Two rows play each game, the first against the second. How much does the first row win by? 20 is about a draw, 40 a big win and 0 a big loss. Wins can go round in a circle: one row can beat a second, the second a third and the third the first. Each row has two weighted sums of its numbers, A and B, taken from their middle values. A row wins by its A times the other's B, less its B times the other's A.
array([  3,   6,  -7, -14, -24, -49, -20, -37, -51,   8,   5,  -6, -33,   0,  15])
array([  8,  -2, -14,   8,   9,   5, -13, -32,  10,  -5, -19, -32,  32, -25, -55]) 18
array([  0,   5,  -2,  36,  38,  35, -19,  -2,   7, -29, -28, -15, -25, -30,   2])
array([-14, -18,   8, -32, -22, -13, -14, -17,  -3,   1, -12, -12,   4,  22,   8]) 17
array([-22,   4,   9,  29,  38,  34,   8,   9,  17, -27, -22, -10, -21, -28,   8])
array([-10, -16,  -1, -35, -22, -12, -18, -26,  -8,  20, -14, -18, -16,  23,  18]) 22
array([-13, -24,  -8,  -1, -23, -11,  -8,  -7,  12,   4, -18, -27,  24,   4, -39])
array([  2,   8, -10,  27,  37,  35,  33,  43,  31,   2, -13,   9, -30,   5,  35]) 21
array([  9,   5,  -8,  27,  37,  31,  40,  40,  43,   4, -12,   2, -17,   4,  21])
array([-14,   3,  -5,  31,  32,  36,   3,  13,  26, -14, -26, -15, -27, -35,   6]) 20
array([-12,  23,  -5,  25,  18,   0, -30, -46, -13, -16, -30, -38,   1, -35, -49])
array([-26,  -7,  -5,  28,   8,   6,  19, -24,   8, -24, -25,  -3,  24, -38, -41]) 7
array([ 21,  10,  11,   5, -25, -30,  12,  32,  -6,  21,  39,   1,  13,  -9,   4])
array([ -8,  11, -31,  26,   9,  -2,   5, -40,  14,  -8,  -6, -20,  33, -17, -50]) 26
array([  7,  -4, -11,  -4, -10,   0,  13,  23,  -4,   4,  26,  42,  43,  29,  -2])
array([  0,   1,   2,  27,  38,  31,  37,  48,  38,   4, -15,   3, -25,   5,  23]) 23
array([ -5,   2,  -2,  19,  12,  39, -20,  -2,  22,   3, -46,   5, -55, -27,  44])
array([-14, -23,   0,   1, -22,  -9, -18, -23,  17,   6, -20, -27,  25,   3, -31]) 9
array([-10,  -9,  -3, -25, -32, -20, -21, -20, -11,  18,  -5, -17, -12,  30,  26])
array([  7,  17,  24, -11,   1,  18,  28,  21,   2,   9,  39,  44,  22,  -7,  -5]) 20
array([  1,  28,  39, -21,  -4,  19,   4,   8,  -6,   5,  36,  34,  12, -16, -17])
array([-12,   2, -11,  31,  38,  36,   7,  12,  26, -18, -29,  -7, -40, -26,  12]) 17
array([-11,   3,  -7,  38,  32,  30,   5,  10,  21, -11, -38, -17, -27, -34, -16])
array([ 22,  10,  24, -25, -15, -20,  22,   8, -10,  11,  34,  15,  15, -11,   4]) 22
array([-2,  7,  6, 25, 29, 26, 47, 35, 48,  7, -8,  6, -8,  9, 30])
array([ -3,  -1,  -1,  26,  39,  28,  42,  43,  37,   6,  -5,   6, -20,  10,  34]) 18
array([  9,  -3,  -6,  -4,  -4,   1,  22,  26,   0, -10,  41,  37,  37,  28,   1])
array([  4,   1,  -2,  28,  34,  26,  41,  44,  44,   0, -11,   1, -19,  -1,  26]) 20
array([ -1, -12,  -6, -17, -16, -21,  -8, -12,  -6, -15,  15,   0,  33,  38,  11])
array([  8,  22,  35, -23,  12,  26,   8,   7,   6,   0,  21,  40,  15, -10, -25]) 21
array([ -6,   5, -19,  20,  20,   6, -31, -64,  -9,  -9, -14, -39,  -7, -40, -49])
array([ -4,  17,  29, -27,   2,  21,  -2,   1,  -3,   3,  10,  43,  25,  10, -16]) 22
array([-22,  14, -13,  19,  15, -11, -28, -32,  14, -16, -25, -14,  29, -24, -48])
array([ 25,  -5,  22, -10, -22,  -6,   2,  26, -18,  22,  28,  28,  28, -13,   4]) 19
array([ 18,  -2,  -6, -16, -23, -39,   1,  11,  -9,  25,  20,  -4,   2,   7,  36])
array([-21, -21, -29,  26,   4,  22,  -6, -19,  11, -22, -12, -25,  13, -20, -47]) 35
array([ -8, -22,  -9, -29, -14, -16,  16,   6,   2,  25,  -4, -34,   4,  10,   1])
array([  8,  10,  18, -16,   5,  20,  35,   6,   6,  27,  29,  38,  28,  -9,  -9]) 26
array([ 23,   4,  31, -14,  -1,   3,  14,   2,  38,  37,  42,  53,  -9,   3, -46])
array([-16,  -6,  -4,  32,  34,  23, -32, -28, -16, -27, -34, -29, -38, -38, -18]) 20
array([-10,  -5, -16,  -5, -13, -26,  -3,  -3,   2,  -6,  29,   6,  34,  48,   9])
array([ 16,  -8, -19,  25,  17,   9,  56,  28,  48,  22,   0,  -6,  22,   9, -11]) 27
array([  6,  -2,   0,  39,  29,  26, -15,   1,  20, -38, -33, -17, -17, -25, -30])
array([ -2,  -9, -10,  -6, -26, -21, -17, -29,   6,  30, -10, -42,   6,  15, -33]) 18
array([-23,  -8,  -6,  29,  36,  40,  10,   5,  11, -26, -25,  -7, -15, -23,   9])
array([ -2,   9,   6, -20, -19, -22,  23,  13, -17,  24,  19,  23,  15, -12,  31]) 21
array([  9,  -2,  -7, -16, -31, -29, -15,   4, -17,  22,  13, -24,  -4,  15,  29])
array([ 22,  17,  29, -17,   3,  14,  20,  22,  21,  18,  26,  37,  24,  -8, -17]) 33
array([  8,  18,  -5,  -1, -33, -40,  -5,  -9,  -8,  16,  13, -15,   0,  17,  30])
array([  1,  -6, -10, -11, -30, -11, -23, -21,   4,  24, -15, -35,  12,  25, -12]) 13
array([ 13,   5,  32, -22,   1,  15,  -4,  -6,  -8,  -4,  14,  53,  29,  17, -29])
array([-17, -21,  -3, -20, -28, -26,  -4,  16,   1,   9,  -1,  -2,  -1,  23,  30]) 18
array([-10,   2,   2,  30,  35,  37,   5,  24,  21, -10, -33,  -7, -45, -21,  23])
array([  4, -33,  35,  46,  31,  27,   0,  36, -12, -18,   8,  38, -12,  26,   5]) 10
array([  3,   8,  17, -23, -15, -10,   6, -10,  -7,  -3,  18,  40,  30,  13,   8])
array([ -8,  -4, -18,  36,  28,  18,  -3,   8,  23, -10, -34, -29,  -1, -31, -30]) 19
array([ -3,   9, -18, -13, -28, -43, -10,   9, -10,  10,  11,  -5,  -3,  29,  22])
array([  7,  13, -35,  20,   7,  -7,  -7, -31,   5, -11, -12, -23,  33, -38, -38]) 23
array([-20,   2,  -1,  33,  21,  13, -32, -44, -16, -23, -39, -35, -27, -39, -20])
array([  9,   3,  14, -10,   1,  10,  30,  35,  10,  12,  22,  44,  30,  33,  12]) 6
array([  2,  -9, -12, -18, -33, -32, -16,  -1, -23,   6,  -8, -14,  -6,   6,  25])
array([ -9, -13,  -6, -29, -24,  -8, -24, -18,  13,  17, -26, -16, -10,  37,  17]) 12
array([ -4,   4,  -6,  26,  34,  33,  36,  41,  38,   2, -12,  -2, -27,   1,  30])
array([  5,   2,   1,  32,  41,  35,  -2,  16,  23, -13, -32,  -8, -37, -31,   8]) 20
array([  2,  -5,  -7, -11, -39, -27,  -7,  -1,  -5,   6,   4, -10, -14,  20,  39])
array([  7,  16,  11, -19, -15,  -9,  12, -11,   7,  10,  28,  41,  30,  16,  11]) 18
array([ 25,  -5, -10,  -1, -27, -35,   2,  15, -14,  13,  19, -15,  15,  13,  28])
array([  1,   3,  -2,  24,  38,  34,  38,  36,  34,   0, -15,   2, -30,   2,  36]) 14
array([-11,  29,  37, -24,   3,  17,   9,  17,   6,  13,  16,  32,  13, -22, -12])
array([ -7, -16,  -3, -28, -27, -23, -16, -14, -30,  25,   8, -22, -19,   4,  24]) 16
array([ 12,   5,  14, -13,   4,  18,  33,  21,   9,  -1,  31,  49,  19,  27,  20])
array([ 17,  17, -22, -17,  -7,  -7,  27, -13,   2, -12, -15,  -1,   1, -62,  22]) 16
array([ 11,  -6, -12,   0, -28, -44,  11,  -5, -31,  -8,  10,  11,  22,  22,  -5])
array([-23, -37,  -5, -15,   2,  -8, -10,  -8,  12,   3, -28, -34,  19,  10, -36]) 2
array([ -6, -19,  -6, -10,  -4,  11,  -1, -18,  23,   0, -29, -37,  23,  -2, -26])
array([ -2,  17,  17, -25, -18, -27, -31, -46, -55,  -8,   5,  20, -30, -17,  17]) 32
array([ -5,  -4, -17, -20, -26, -23, -20,  -5, -18,  12,  17, -14,  12,  13,  24])
array([ -8, -11,  -8, -35, -20, -16,  -2, -17, -11,  14,   4, -31, -21,  14,  21]) 22
array([-11,  -2, -27,  26,  13,   0,  -5, -29, -11, -20, -17, -21,  26, -36, -55])
array([  8,  34,  33, -29,  -5,  -8, -45, -32, -45, -17,  16,  28, -36, -27, -15]) 18
array([  7, -13, -21, -26, -27, -21,  -5,  -5, -27,  -5,  -2,  -5,  10,  31,  21])
array([-14,  -2,  -3,  31,  40,  38,   7,  15,  23, -13, -27,  -3, -42, -23,  14]) 19
array([-10, -16,  -3, -28, -26,  -9, -24, -16, -16,  18,  -9, -22,  -4,  30,  23])
array([ 11,  17,  28, -17,   1,  17,  29,  19,   8,  17,  28,  33,  27,  -9, -15]) 16
array([ 10,   7, -22,  29,  23,  28, -15,   3,  -2, -51, -24, -10,  10, -26, -32])
array([  4,   6,  36, -28,   7,  25,   3,  -4,  15,  15,  22,  38,   9,  -7, -29]) 33
array([-10, -19,   5, -20, -25, -18, -25, -26,  -6,  24,   0, -34,   2,  25, -17])
array([-21,   4,   0,  31,  31,  27, -34, -31,  -9, -23, -44, -20, -38, -35, -18]) 23
array([  2, -18, -29, -22, -28, -12, -28, -12,  -3,  27,  -8, -33,  -5,  28,  -1])
array([  8,   8,  12, -20,  -5,  12,  21,   3,   0,  10,  47,  29,  26,  -4,   0]) 32
array([ -4,   3,  -4,  23,  39,  34,  30,  38,  40,   0, -18,   7, -30,   8,  32])
array([ -3,   5,   4,  35,  25,  21, -14, -21,  15, -52, -17, -15,   6, -19, -27]) 21
array([-11,  10,  -4,  33,  41,  36,   2,  19,  19, -16, -28,   1, -46, -19,  16])
array([ -4,   1,   1,  28,  32,  30,  46,  42,  43,  10, -10,  -2, -15,   8,  17]) 17
array([  4,  13,  44, -34,   8,  18, -54, -13, -20,  -8,   7,  33, -28, -15, -19])
array([ 11,  20,  52, -23,   7,  16,   6,   1,   2,  10,  28,  33,  13, -25, -13]) 26
array([ -8, -26, -16, -21, -28, -15, -15, -26, -11,  21, -16, -34,  -6,  10, -12])
array([ 14,  11,  24, -22,   3,  14,  21,  13,  11,  16,  36,  32,  24,  -8, -20]) 14
array([ -3,   0,  18, -19, -15,  -3,  12, -11,  -2,  -8,  18,  38,  34,  16, -20])
array([-22,  10,   2,  29,  26,  20, -38, -43,  -6, -20, -31, -32, -39, -39, -25]) 27
array([  7, -12,   1, -33, -27, -16, -13, -12, -10,  18, -12, -22,  -9,  27,  15])
array([-14,   1,   4,  35,  43,  35,   4,  14,  19,  -8, -30,   1, -35, -25,  10]) 16
array([-16,  -2, -15, -17, -24,  -9, -30, -17, -12,  26,   3, -40,   7,   8, -10])
array([  9, -11, -17, -23, -23, -38, -22, -16, -60,   6,  19,  -8, -30,   8,  17]) 10
array([-14,   4, -10,  30,  43,  34,   7,   3,  13, -35, -31, -13, -25, -14,   7])
array([-17, -18, -25,   3,  -2,  -9,  -7, -16,  -1, -10, -25, -24,  29, -30, -47]) 16
array([  1,   3,  -1,  26,  41,  28,  43,  45,  33,   1,  -6,  -1, -22,   3,  24])
array([  0,  15,   4, -12, -12,  -2,  30,   7,  -3,  42,  44,  32,  26,  -7,  -3]) 18
array([ 23, -25, -29, -31,   8,  -1, -18,  40,  -5,  18,  35,  -1,  10,   8,   4])
array([  0, -37,  -3,  -6, -30, -12, -27, -25, -18,  12, -23, -37,   4,  13,  -3]) 20
array([ 32,  47,  -3,  15,   3, -28,  -1, -41,  -5,  39,  57,  50,   1,  14,  20])
array([ -2,  11,  -3,  24,  31,  34,  43,  41,  46,   6, -10,  10, -20,   5,  20]) 17
array([ 21,  14,  -3,  -8, -28, -35,   9,   6, -10,  -4,  25,  11,  10,   1,  32])
array([  7,  11,  26, -20, -14,  -4,  26,  19,  10,  12,  34,  27,  21,   2,  -7]) 37
array([  8,  -5,   3,   2, -12,   1,  19,  30,  12,   2,  26,  48,  33,  41,  -2])
array([-18,  -5, -23,  30,  20,  16,  -6, -11,  24,  -5, -27, -33,   8, -34, -32]) 18
array([-10,   1,  -3,  31,  40,  36,   6,  12,  23, -22, -30,  -6, -44, -21,  11])
array([  6,  22,  36, -36,   1,   4, -47, -11, -31, -22,  16,  30, -36,  -9, -33]) 25
array([  9,  13,  14, -17, -12,   6,  31,  37, -11,  17,  30,  16,  24, -12,   2])
array([  9, -15,  -3, -16, -31,  -7, -26, -12,   0,  24, -14, -29,  14,  22, -21]) 18
array([-21,   3,  -4,  40,  39,  32,   0,   3,  11, -22, -37,  -7, -31, -13,  16])
array([-11,   7,   4,  32,  38,  38,   4,  14,  19, -18, -27,  -6, -45, -21,  15]) 25
array([  7,  14,  35, -30,   8,  26,   1,   5,  12,  12,  19,  30,  11,  -9, -18])
array([  2,  -9,   0, -27, -29, -15, -25,   1, -14,  16,  -4, -24, -20,  30,  32]) 10
array([  5, -14, -12,  -8, -23, -37,  -1,  -1, -32, -15,  23, -12,  18,  21,   7])
array([ 20,  -1,   4,  24,  15,  29,  -8, -16,  -6, -37, -28, -27,   2, -45, -32]) 15
array([-11,  -1,  -5,  39,  25,  24,  -3, -16,  15, -36, -27, -24,  -4, -29,  -6])
array([-14,  -5,   1,  32,  37,  33,   4,  22,  22, -11, -31,  -4, -47, -24,  22]) 20
array([-20, -11, -18, -30, -25, -14, -24,  -5,  -8,  31, -12, -20, -12,  20,  16])
array([-17,  -1,   4,  36,  39,  29,   7,  -7,  29, -40, -20,  -7, -20, -11,   4]) 21
array([ -9, -15,   0, -18, -26,  -6, -15, -30, -11,  27, -14, -40,   4,  26, -11])
array([-15, -18, -14,  -9, -28, -16, -29, -38,  -3, -12, -19, -12,  15,  33, -11]) 23
array([  4,  -5,  -6, -12, -31, -40,  -1,  -8, -29, -12,  18,   3,   6,  27,  11])
array([ -2,   6,   1,  33,  38,  37,   3,  14,  22, -19, -25,  -7, -38, -29,  13]) 20
array([-12, -22,  -5, -19, -28, -15, -24, -41, -16,  -6, -18, -17,   7,  29,  -3])
array([-10,  -6,  -6, -13, -27, -43, -20, -36, -56,  -2,   4,  -7, -31,  -6,  12]) 33
array([  0,  15,  48, -32,   0,   1, -52, -17, -36, -15,  16,  28, -30, -20, -15])
array([-12, -20, -11, -32, -21, -13,  -5, -17,  -4,   1, -19, -20,   1,  30,   9]) 22
array([12, -6,  0, -5, -8,  3, 18, 27, -1,  1, 25, 41, 41, 32,  7])
array([ -9,   9,  -8,  35,  32,  34,   5,  11,  29, -10, -37,  -5, -27, -34,   7]) 24
array([-20,  19, -10, -20, -12,  12,  22, -18, -30,  13,  18,  58, -29, -44, -18])
array([-13,   3,  13,  35,  28,  29, -17,  -7,  10, -34, -34, -17, -20, -37,  -5]) 23
array([  8,  30,  29, -23,  -5,  11,  16,   2,  -3,  15,  29,  14,  27, -15, -11])
array([  4,  -2,  -2,  23,  35,  29,  39,  51,  41,   4,  -2,   6, -10,   1,  16]) 21
array([  2,  19,  17, -20, -18, -42, -26, -40, -55,  -3,  17,   4, -37, -12, -14])
array([  7,  20,  35, -35,  -5,  11, -36, -15, -31, -24,  14,  28, -15, -17, -18]) 34
array([-19, -10,   1,  34,  34,  33, -12,  -8,  13, -26, -34, -21, -35, -26,  -9])
array([ 12,  21,   0, -10,  -7, -20,  31,  22,   3,  18,  40,  23,  29,  -5,   9]) 19
array([  3,  10,  45, -35,  -2,   5, -40, -12, -30, -25,   6,  22, -28, -23, -23])
array([ -4,  -8, -12,   4,  -6, -13, -30, -10,   4, -10, -23, -27,  32, -15, -45]) 21
array([ -3,   3,  20,  40,  35,  24,  -4,   7,  10, -42, -35, -14, -30, -21,   4])
array([ -1, -16, -14, -24, -29, -18, -10, -13,  -1,  13,   1, -14,  -4,  17,  38]) 28
array([  8,   0,   1, -12, -12, -23,  18,  36, -12,  16,  30,  25,  18, -30,  15])
array([  9,  -3,  13, -13,   4,  21,  30,  24,  13,   8,  25,  51,  20,  33,  16]) 37
array([  2,   5,   6,  27,  35,  33,  36,  37,  42,   7, -16,   2, -31,   3,  31])
array([  3,  -6, -12,  29,  14,   9,  55,  28,  50,   6,  -5,  -3,  17,  -4,  -5]) 17
array([-24,   9,   1,  16,   7,  -6, -23, -54, -12,  -9, -11, -39,  13, -21, -58])
array([  8,   2,   1, -10, -22, -50,   1,  21, -15,  28,  14,  -1,   4,  16,  18]) 24
array([  1,  24,  14, -12,  -8,  -2,  32,  19,  10,  24,  40,  27,  23, -11,  11])
array([-10, -27, -17,  -2, -29, -13, -28, -20,   5,  19, -24, -29,  13,  20, -14]) 22
array([13,  6,  1, -2, -8,  0, 24, 31, -9,  8, 30, 43, 39, 39,  5])
array([ -3, -10,  -8, -14, -18, -28,  -7,  -4,   0,  -9,  28,  11,  24,  48,  11]) 14
array([-15,   9,   6,  37,  31,  30,   7,  -5,  18, -41, -24, -10, -16, -28,  -3])
array([ 20,  12,   0, -22, -15, -15,  25,  11, -17,   1,  27,  23,  23, -12,  22]) 22
array([-18,   9,  -6,  28,  11,  14, -39, -33,  -8, -23, -29, -36, -14, -36, -46])
array([ -1,  -6,  -8,   1, -10, -37,  -6,  15,  -4,   9,  36,   9,  33,  41,   6]) 26
